50 stands for zero in the data rows.
Here are some points, one per row:
(66 76 67 83 68 79 75 67 81 75 80 70 91 72 76 61 62 68 78 58 68 64 62 49 57 50 43 47 60 53 51 57 54
 47 38 43 43 47 64 50 55 56 55 62 61 54 52 49 58 50 57 54 41 52 42 49 41 34 58 30 52 51 51 49)
(76 42 51 42 56 56 68 76 38 45 76 48 43 42 58 57 49 52 71 73 70 36 72 65 49 55 39 72 64 57 57 58 49
 62 59 43 64 66 53 43 54 36 59 50 62 44 59 57 50 50 57 47 49 49 33 39 34 43 51 42 43 39 46 42)
(61 51 48 46 52 42 66 51 44 43 57 40 42 44 53 40 44 41 58 49 59 41 55 50 56 49 58 52 41 45 52 46 49
 49 48 54 48 49 56 61 54 58 62 47 70 50 63 43 69 50 54 55 47 47 63 60 55 80 65 64 54 65 62 65)
(44 45 50 47 47 49 53 48 45 49 49 46 48 52 46 42 46 43 47 46 51 51 49 44 26 34 45 34 33 46 39 54 29
 40 53 36 48 47 37 35 49 48 32 00 17 26 42 23 32 32 26 16 11 21 26 50 21 40 38 35 50 52 46 39)
(42 57 56 52 43 57 54 47 60 44 39 63 47 49 37 59 60 50 36 41 45 54 59 39 48 44 33 45 40 57 44 61 61
 51 40 40 46 43 60 43 48 44 67 54 73 50 73 72 70 61 59 50 71 49 56 57 44 58 61 66 67 76 62 52)
(55 45 51 55 51 50 51 43 53 56 43 46 49 48 58 51 60 55 46 52 52 45 63 58 27 58 40 47 55 44 53 55 33
 56 63 30 65 60 44 35 53 31 51 50 49 40 50 53 50 34 51 42 56 35 65 28 64 62 56 60 37 31 28 31)
(43 47 69 45 50 60 41 46 40 69 39 38 40 72 51 73 44 67 41 46 54 49 43 58 52 61 63 59 56 49 50 46 48
 39 51 60 45 53 45 57 51 58 51 50 43 58 53 53 64 53 71 46 63 53 54 43 64 45 60 50 39 43 49 49)
(48 56 42 49 54 44 48 46 57 45 44 50 55 46 52 39 51 52 60 49 55 48 48 47 16 37 51 28 23 53 35 47 16
 39 57 35 34 54 39 33 51 55 45 60 43 60 41 50 39 62 46 54 40 54 39 52 33 34 42 38 38 48 53 62)
(43 60 45 58 39 34 42 40 53 38 42 57 53 52 39 47 70 51 36 40 40 57 45 56 59 48 60 51 59 57 50 58 49
 50 47 46 49 54 55 56 58 64 47 54 40 51 49 44 49 62 40 59 56 55 57 67 61 57 43 74 73 60 68 63)
(35 65 39 58 38 46 34 34 59 48 34 54 68 47 38 46 55 40 43 33 38 55 26 69 44 68 51 64 59 39 58 33 56
 66 63 48 61 52 28 42 40 45 47 38 54 48 48 44 52 36 46 44 46 45 42 45 50 47 46 40 34 40 44 46)
(55 51 26 48 64 24 53 62 45 31 52 56 41 35 60 28 56 32 45 55 55 53 63 52 60 60 50 54 61 48 54 53 64
 49 52 56 43 56 58 61 53 45 36 42 46 46 39 46 36 39 52 47 75 44 73 41 70 61 42 54 40 43 47 39)
(55 39 54 39 54 57 47 57 36 54 51 39 42 59 48 57 35 61 46 50 48 41 43 34 26 23 46 25 30 50 29 58 30
 34 33 44 26 31 41 35 53 48 43 56 53 49 40 39 44 38 40 53 69 56 61 50 67 58 35 57 42 37 43 44)
(55 46 49 47 55 46 40 48 42 42 48 45 37 49 52 53 41 52 42 45 46 45 54 50 61 52 53 46 62 22 56 19 53
 58 40 58 47 50 31 52 21 44 51 28 36 49 58 43 41 46 37 27 31 34 43 56 48 45 49 50 50 56 58 50)
(45 36 54 35 48 56 54 56 42 54 56 46 36 65 48 50 39 53 49 51 39 39 53 56 53 59 47 53 57 39 60 44 44
 60 67 43 68 69 32 49 38 56 54 58 79 51 60 65 54 67 61 58 50 58 50 64 50 52 63 53 72 61 65 65)
(53 47 58 48 68 53 70 53 45 59 69 50 58 52 63 60 45 52 75 65 69 50 71 56 53 46 49 49 50 45 66 40 62
 65 59 48 51 48 47 54 37 57 42 62 44 53 43 54 51 49 52 60 62 55 52 52 55 52 40 63 53 54 51 47)
(45 39 51 46 39 57 43 43 42 50 41 57 42 61 39 61 54 55 34 43 39 45 51 47 71 44 84 40 36 67 51 73 83
 58 61 80 49 57 59 90 66 42 53 54 63 52 63 52 50 50 51 49 39 39 36 52 29 45 51 44 47 44 42 40)
(44 47 37 48 51 49 52 42 55 48 56 31 62 26 48 30 23 39 61 49 49 34 34 43 46 63 43 58 59 59 54 58 54
 46 43 49 43 43 65 53 54 48 46 45 50 40 58 56 58 45 51 45 38 39 41 49 51 32 46 50 46 40 44 44)
(52 49 59 48 44 48 45 53 47 64 40 56 41 65 52 74 63 62 47 53 41 52 51 33 60 50 29 53 45 48 40 38 52
 32 29 40 32 31 58 46 40 41 34 35 36 40 38 36 34 45 35 37 36 44 48 45 45 52 43 49 45 40 47 49)
(57 52 42 52 59 34 57 63 50 37 58 57 38 43 59 51 60 36 49 63 51 62 53 44 47 36 77 26 22 57 27 53 34
 45 59 52 44 43 36 54 56 38 53 53 53 43 48 56 63 41 55 46 52 53 42 33 55 34 57 41 44 38 40 38)
(46 44 55 46 41 55 40 44 46 54 42 44 42 51 36 50 53 56 39 42 42 49 41 39 50 46 51 54 54 22 42 22 59
 38 38 47 43 42 34 53 21 51 53 62 43 52 42 55 49 50 53 82 45 57 39 50 42 31 46 28 46 55 45 49)
(55 46 47 47 56 51 50 59 51 57 46 55 48 46 55 58 54 55 48 59 53 54 44 59 45 56 45 62 65 53 56 55 49
 52 59 48 51 57 54 44 47 72 64 37 37 64 64 52 66 53 38 43 39 63 64 81 51 59 67 54 68 69 63 67)
(51 50 45 47 50 23 45 54 46 36 38 55 43 54 52 43 55 40 42 52 47 67 49 52 43 60 38 68 67 48 70 43 38
 60 50 53 54 55 55 47 48 41 65 48 55 39 54 58 60 40 64 47 58 47 49 43 45 47 59 50 39 34 32 38)
(46 47 51 44 61 48 43 46 46 53 46 47 40 51 53 55 56 66 43 63 56 62 53 49 55 49 51 57 56 49 52 43 55
 47 39 54 59 38 49 52 62 61 54 44 58 46 44 58 48 50 52 42 33 45 52 47 42 40 47 41 43 52 51 58)
(58 80 70 70 53 79 63 56 78 76 66 62 91 49 53 46 53 66 78 62 60 63 52 51 65 55 72 56 47 50 53 51 54
 55 65 77 59 63 41 69 54 36 43 43 45 39 40 45 39 47 38 45 67 47 64 43 58 63 39 67 47 44 42 43)
(34 41 33 43 34 44 40 33 45 44 47 35 61 29 44 25 29 31 58 36 42 32 30 42 69 37 57 44 48 53 41 44 64
 36 35 54 40 39 50 58 51 46 67 43 49 49 55 58 57 46 60 39 64 44 67 37 58 59 68 59 39 41 36 44)
(41 49 46 49 41 37 37 37 48 50 32 35 52 39 44 38 43 51 46 39 42 46 39 49 63 39 56 40 52 40 43 48 62
 35 41 70 45 40 50 52 42 57 52 57 54 54 47 59 53 45 60 52 40 79 38 46 49 39 55 29 56 45 53 55)
(50 50 58 45 49 46 36 39 42 63 45 39 51 48 53 47 37 48 51 45 44 44 47 49 31 48 47 47 51 73 51 66 32
 53 57 43 48 48 61 39 80 52 48 57 42 66 43 51 39 57 57 72 45 64 47 63 50 38 54 31 61 69 64 59)
(41 42 50 45 38 67 49 44 42 54 49 47 40 54 39 43 46 52 39 41 39 45 43 51 61 66 33 63 51 53 57 56 44
 69 55 38 61 54 72 47 56 54 44 74 53 65 40 42 44 54 43 51 52 64 41 45 43 47 36 53 57 50 56 41)
(35 48 51 55 31 46 40 39 52 37 43 66 47 38 32 62 53 40 29 37 35 53 39 61 46 47 43 53 54 52 61 53 43
 59 58 48 56 65 51 46 51 48 35 70 49 48 35 33 42 59 42 57 53 48 53 42 43 48 37 42 50 50 45 54)
(63 43 50 44 59 50 66 62 52 41 52 48 41 56 63 52 47 41 58 61 67 43 64 48 59 59 52 55 51 52 49 54 70
 47 42 60 62 47 49 54 51 51 37 72 38 65 36 34 41 69 32 64 58 59 48 56 45 54 37 54 64 62 49 60)
(55 57 43 68 48 52 48 56 60 40 60 68 65 44 50 46 67 39 52 58 53 68 55 38 45 44 38 43 37 45 41 45 48
 45 42 48 50 39 45 45 44 75 63 58 58 71 78 61 54 74 68 62 53 58 58 73 67 79 62 74 71 67 75 68)
(52 50 57 51 57 60 50 56 58 44 57 49 47 59 47 56 52 54 54 45 53 53 50 60 55 55 58 55 56 75 58 69 63
 57 57 55 68 60 84 45 63 42 49 39 48 40 47 60 43 44 49 54 59 44 56 40 71 65 44 56 33 46 44 48)
There is one direction along which these points spread out most. Take the direction at right angles to it along which they spread out most. Then take the direction at right angles to both along which they spread out most. Go by this last direction. Where along it does each point below lie, from 0 to 99? 50 is the average, and the first point above lies past it. One standard deviation of the points above along it is 16.
(44 47 37 48 51 49 52 42 55 48 56 31 62 26 48 30 23 39 61 49 49 34 34 43 46 63 43 58 59 59 54 58 54
 46 43 49 43 43 65 53 54 48 46 45 50 40 58 56 58 45 51 45 38 39 41 49 51 32 46 50 46 40 44 44) ~ 38
(35 48 51 55 31 46 40 39 52 37 43 66 47 38 32 62 53 40 29 37 35 53 39 61 46 47 43 53 54 52 61 53 43
 59 58 48 56 65 51 46 51 48 35 70 49 48 35 33 42 59 42 57 53 48 53 42 43 48 37 42 50 50 45 54) ~ 43
(44 45 50 47 47 49 53 48 45 49 49 46 48 52 46 42 46 43 47 46 51 51 49 44 26 34 45 34 33 46 39 54 29
 40 53 36 48 47 37 35 49 48 32 00 17 26 42 23 32 32 26 16 11 21 26 50 21 40 38 35 50 52 46 39) ~ 74
(63 43 50 44 59 50 66 62 52 41 52 48 41 56 63 52 47 41 58 61 67 43 64 48 59 59 52 55 51 52 49 54 70
 47 42 60 62 47 49 54 51 51 37 72 38 65 36 34 41 69 32 64 58 59 48 56 45 54 37 54 64 62 49 60) ~ 56
(42 57 56 52 43 57 54 47 60 44 39 63 47 49 37 59 60 50 36 41 45 54 59 39 48 44 33 45 40 57 44 61 61
 51 40 40 46 43 60 43 48 44 67 54 73 50 73 72 70 61 59 50 71 49 56 57 44 58 61 66 67 76 62 52) ~ 56
(41 42 50 45 38 67 49 44 42 54 49 47 40 54 39 43 46 52 39 41 39 45 43 51 61 66 33 63 51 53 57 56 44
 69 55 38 61 54 72 47 56 54 44 74 53 65 40 42 44 54 43 51 52 64 41 45 43 47 36 53 57 50 56 41) ~ 45
(55 46 47 47 56 51 50 59 51 57 46 55 48 46 55 58 54 55 48 59 53 54 44 59 45 56 45 62 65 53 56 55 49
 52 59 48 51 57 54 44 47 72 64 37 37 64 64 52 66 53 38 43 39 63 64 81 51 59 67 54 68 69 63 67) ~ 61
(58 80 70 70 53 79 63 56 78 76 66 62 91 49 53 46 53 66 78 62 60 63 52 51 65 55 72 56 47 50 53 51 54
 55 65 77 59 63 41 69 54 36 43 43 45 39 40 45 39 47 38 45 67 47 64 43 58 63 39 67 47 44 42 43) ~ 39
(55 39 54 39 54 57 47 57 36 54 51 39 42 59 48 57 35 61 46 50 48 41 43 34 26 23 46 25 30 50 29 58 30
 34 33 44 26 31 41 35 53 48 43 56 53 49 40 39 44 38 40 53 69 56 61 50 67 58 35 57 42 37 43 44) ~ 72
(35 65 39 58 38 46 34 34 59 48 34 54 68 47 38 46 55 40 43 33 38 55 26 69 44 68 51 64 59 39 58 33 56
 66 63 48 61 52 28 42 40 45 47 38 54 48 48 44 52 36 46 44 46 45 42 45 50 47 46 40 34 40 44 46) ~ 31
(55 51 26 48 64 24 53 62 45 31 52 56 41 35 60 28 56 32 45 55 55 53 63 52 60 60 50 54 61 48 54 53 64
 49 52 56 43 56 58 61 53 45 36 42 46 46 39 46 36 39 52 47 75 44 73 41 70 61 42 54 40 43 47 39) ~ 22
